(in the rows, 128 means zero)
Each path is a new rotation, seen through one point. The rows after it are directions, each followed by how far the rotation turns it, in deg/step (0 if it stays put).
Each turn is a multiple of 5 degrees from 10 to 175, or 0.
Each row of a path follows its step; steps can be skipped.
Rotation 1:
step 0: [126 133 132 114 129 127 113 122 141 118 120 128 129 125 127 130 120 133
 111 129 123 111 129 137 139 121 128 129 112 134 126 135 126 126 132 134]
step 5: [131 134 120 148 114 125 140 115 126 137 143 120 141 132 118 126 127 124
 134 124 136 122 120 129 129 116 125 129 128 130 123 129 133 128 129 134]
step 6: [125 127 120 119 117 131 121 121 136 137 141 117 139 128 120 127 117 119
 133 122 133 133 126 135 144 134 129 114 117 127 129 134 132 139 121 121]
step 9: [132 128 119 112 137 141 126 118 136 134 133 128 126 122 116 133 115 133
 122 138 121 140 125 130 137 126 122 121 127 127 134 129 128 143 118 122]
step 12: [128 134 121 126 133 127 129 123 137 115 113 128 122 133 123 147 120 133
 123 123 119 138 121 126 127 124 122 113 128 122 135 139 132 144 123 129]
step 13: [123 140 122 136 130 135 134 126 127 110 118 132 127 128 136 139 119 132
 122 114 128 123 140 120 133 114 138 128 117 130 121 120 131 126 130 132]
step 14: [119 130 117 141 130 120 135 130 130 111 123 128 121 131 123 139 118 120
 137 124 133 119 123 141 137 127 133 128 130 125 132 140 126 113 122 137]
step 15: [130 136 125 129 112 123 134 130 131 105 135 130 128 127 121 136 119 137
 122 117 135 138 119 130 129 121 118 127 130 129 133 140 139 135 129 120]
step 17: [124 129 128 125 122 127 134 134 132 118 146 126 123 125 113 113 118 126
 130 126 126 124 125 145 141 122 127 132 133 123 128 137 119 112 123 134]
Speeds:
[131 125 133 128 135 132 128 128 130 131 122 131 129 128 125 129 129 128
 127 127 127 130 132 130 129 125 127 128 129 130 124 135 130 128 131 130] => 35
[125 129 126 128 125 125 126 126 133 123 124 125 122 128 128 130 129 129
 127 128 126 128 129 127 128 126 130 133 131 129 125 131 128 123 131 121] => 25
[124 126 128 130 127 130 127 131 128 137 128 123 130 129 125 129 128 129
 132 128 125 130 128 128 127 124 128 132 125 127 127 127 125 131 125 122] => 25
[121 129 130 133 129 131 129 126 128 130 129 128 124 126 131 129 128 128
 127 128 123 126 126 124 124 128 128 121 127 124 125 130 129 128 129 131] => 40
[130 128 125 130 132 128 134 128 125 130 129 126 122 129 126 127 132 130
 131 126 131 126 121 133 128 128 127 130 129 126 125 129 126 128 132 129] => 115
[126 131 131 124 129 122 129 132 126 130 127 127 132 131 130 129 127 132
 128 131 127 127 127 129 134 129 131 125 127 123 127 130 131 127 132 125] => 175
[126 124 127 126 126 128 132 131 129 131 128 129 128 123 125 122 123 125
 127 128 124 128 125 126 132 130 129 127 131 132 126 126 130 129 133 127] => 35
Rotation 2:
step 0: [116 125 126 123 134 128 125 127 123 137 135 132 127 120 131 127 121 143
 123 130 141 121 101 144 137 143 139 128 128 135 122 124 117 112 126 121]
step 3: [133 127 132 122 136 123 132 147 134 131 133 122 128 131 129 117 108 121
 122 129 137 113 126 131 124 147 134 144 121 117 126 146 117 134 138 122]
step 5: [113 123 126 111 125 138 136 115 130 142 128 130 127 122 135 129 137 138
 137 125 134 140 112 107 121 139 130 126 132 129 127 138 123 145 120 126]
step 7: [136 119 124 124 120 136 134 108 119 126 108 131 107 141 128 138 127 130
 109 127 123 131 135 129 134 133 122 131 127 128 138 124 132 114 136 128]
step 8: [131 141 120 112 132 114 138 134 145 134 128 123 124 118 137 127 118 148
 128 134 135 127 131 123 132 131 127 119 126 126 117 144 131 120 119 144]
step 9: [109 112 124 129 143 126 123 140 113 121 134 132 124 114 129 136 125 127
 125 117 121 117 119 144 133 121 135 121 124 120 135 112 136 122 125 131]
step 12: [130 114 121 120 130 128 135 143 135 125 122 138 128 141 144 119 125 123
 126 126 124 124 122 139 138 142 137 144 131 127 152 118 125 133 138 129]
step 14: [125 126 147 115 134 130 141 123 118 132 137 123 120 115 128 141 132 113
 134 113 126 123 117 115 131 124 144 125 141 121 126 135 131 134 138 123]
step 17: [120 125 124 113 134 120 141 125 137 134 150 130 117 131 137 129 122 122
 126 118 119 119 138 122 137 139 128 121 128 141 130 125 143 128 124 148]
Speeds:
[127 127 131 125 126 128 128 122 130 124 124 128 129 129 127 126 131 126
 126 131 131 131 125 125 127 123 125 129 128 127 128 132 132 126 122 132] => 125
[127 127 129 125 134 125 131 125 130 128 131 123 133 128 124 128 125 127
 129 129 128 125 128 132 126 129 128 129 135 124 125 126 132 128 131 128] => 135
[127 133 127 127 127 129 129 125 126 127 123 124 130 126 131 135 131 124
 129 130 130 129 133 127 129 131 124 126 126 131 126 126 128 129 133 129] => 120
[131 132 125 130 127 127 127 128 136 127 125 126 124 127 129 124 122 126
 121 128 127 126 127 128 129 129 127 129 127 127 130 125 130 131 131 131] => 80
[129 127 127 130 127 129 121 126 126 130 128 129 129 121 130 132 123 126
 130 130 133 126 126 129 124 126 131 125 129 126 131 132 131 131 128 128] => 70
Rotation 3:
step 2: [123 132 135 121 132 137 137 139 130 109 119 127 128 123 125 133 126 137
 127 131 140 130 127 121 134 155 120 139 127 130 135 126 140 120 130 127]
step 3: [127 140 132 139 135 130 130 134 116 135 124 128 130 131 134 131 128 135
 138 142 143 129 121 137 116 120 120 137 135 133 135 110 114 131 125 124]
step 5: [138 121 126 134 122 129 132 131 136 127 135 142 120 128 117 126 117 128
 142 131 121 129 145 123 135 133 142 123 122 133 131 137 116 110 122 130]
step 6: [122 130 122 102 132 129 133 131 130 136 121 132 146 131 132 145 123 129
 131 129 139 134 127 123 128 119 139 117 130 128 122 128 132 113 125 131]
step 8: [123 128 142 138 125 115 131 128 135 129 115 125 118 127 129 127 121 134
 114 133 131 135 120 125 137 123 127 127 114 140 141 143 123 140 136 130]
step 13: [130 129 121 130 116 124 133 115 122 139 133 136 137 130 135 133 134 130
 113 130 125 133 130 120 118 123 125 115 124 146 124 134 137 111 119 141]
step 14: [109 121 134 122 122 143 134 118 138 121 134 137 143 117 132 131 135 122
 126 121 129 124 133 122 135 128 131 137 123 131 140 127 129 129 147 130]
step 15: [122 138 143 122 129 125 132 134 119 128 120 126 124 121 135 126 117 145
 128 126 137 122 127 134 115 143 129 122 132 120 144 140 121 138 136 128]
step 17: [136 114 136 136 135 126 122 125 142 121 138 144 127 119 122 119 138 125
 128 144 125 129 126 141 126 137 128 120 121 138 116 122 128 127 124 120]
Speeds:
[127 127 129 128 123 128 127 128 129 125 128 128 129 128 124 124 132 124
 131 130 127 128 133 128 131 128 126 135 134 126 129 128 123 126 129 128] => 155
[125 122 128 126 130 125 128 127 129 125 123 130 124 125 132 129 133 131
 128 129 131 127 130 129 129 125 128 124 130 126 126 134 127 130 130 125] => 45
[131 125 125 127 131 127 132 123 130 128 130 126 129 126 129 122 131 127
 127 128 124 126 129 128 123 122 125 133 125 130 129 128 132 129 126 129] => 115
[127 122 131 133 126 128 132 127 125 129 131 128 130 125 123 128 128 127
 126 128 128 128 128 129 130 128 134 129 127 128 125 127 131 135 132 127] => 110
[131 129 128 130 124 122 132 125 128 128 127 129 126 126 129 127 125 129
 136 127 129 131 132 129 124 134 125 126 126 131 127 128 127 130 130 128] => 145
Rotation 4:
step 2: [135 135 119 139 127 109 124 131 142 119 127 137 130 141 134 132 132 144
 130 138 122 114 126 133 125 123 121 134 128 119 135 115 123 127 143 118]
step 4: [125 117 131 135 118 129 143 114 138 133 121 128 129 134 130 129 129 141
 128 141 116 130 130 119 132 128 125 118 100 118 131 119 131 130 132 120]
step 6: [136 136 132 134 122 140 122 129 122 116 123 139 132 128 134 118 126 144
 140 136 135 120 130 131 150 122 117 115 128 121 134 123 135 131 131 113]
step 10: [136 118 118 130 132 114 125 128 129 144 118 125 125 132 131 129 133 131
 137 135 127 119 125 138 136 115 114 116 131 131 149 113 133 131 142 128]
step 11: [127 120 117 141 134 113 137 132 148 138 137 125 128 131 129 124 125 136
 115 122 114 113 124 136 136 142 133 118 125 121 129 130 123 124 120 125]
step 14: [130 129 115 135 130 123 124 126 134 125 120 124 132 134 124 130 133 150
 142 125 122 130 132 119 136 119 130 112 131 122 117 108 133 132 129 108]
step 16: [131 113 120 121 115 136 130 122 121 118 123 130 118 121 139 123 122 122
 131 139 131 118 124 126 127 122 132 105 117 125 122 122 138 132 140 114]
step 17: [122 130 134 116 133 126 144 132 131 141 127 145 138 142 128 129 124 133
 131 121 127 118 115 131 131 128 115 111 121 119 133 134 145 137 125 117]
step 18: [131 123 112 134 133 125 118 139 143 125 123 128 124 139 126 116 113 133
 132 137 133 121 133 132 138 118 131 111 136 136 140 134 145 126 130 123]
Speeds:
[126 128 134 129 130 123 127 127 131 122 126 128 128 126 131 129 130 128
 130 131 129 129 131 123 130 126 121 127 125 128 131 128 128 124 131 125] => 175
[126 123 125 125 129 127 120 129 125 127 127 124 123 129 125 126 131 129
 128 129 130 129 128 125 127 125 129 122 129 130 124 129 128 126 127 130] => 170
[128 128 126 134 129 126 126 125 128 122 129 127 130 133 127 128 127 130
 130 124 126 124 128 126 124 130 129 131 125 134 128 131 133 128 125 130] => 110
[130 128 124 130 128 126 135 122 128 130 130 125 131 129 128 127 131 124
 132 125 131 129 126 128 125 123 125 124 126 125 127 128 125 125 126 130] => 115
[133 122 133 126 125 128 129 125 122 128 125 127 131 125 129 129 131 129
 124 124 128 126 126 130 131 127 124 129 129 131 127 125 132 129 128 128] => 110
[126 132 125 127 127 125 124 124 124 132 126 130 128 125 128 126 125 130
 129 129 128 127 125 125 130 130 122 129 126 128 131 129 126 134 123 130] => 160
[130 131 130 126 131 133 127 130 129 127 126 130 133 127 125 126 123 123
 130 132 127 127 126 129 129 126 125 123 125 132 123 130 131 127 128 130] => 35
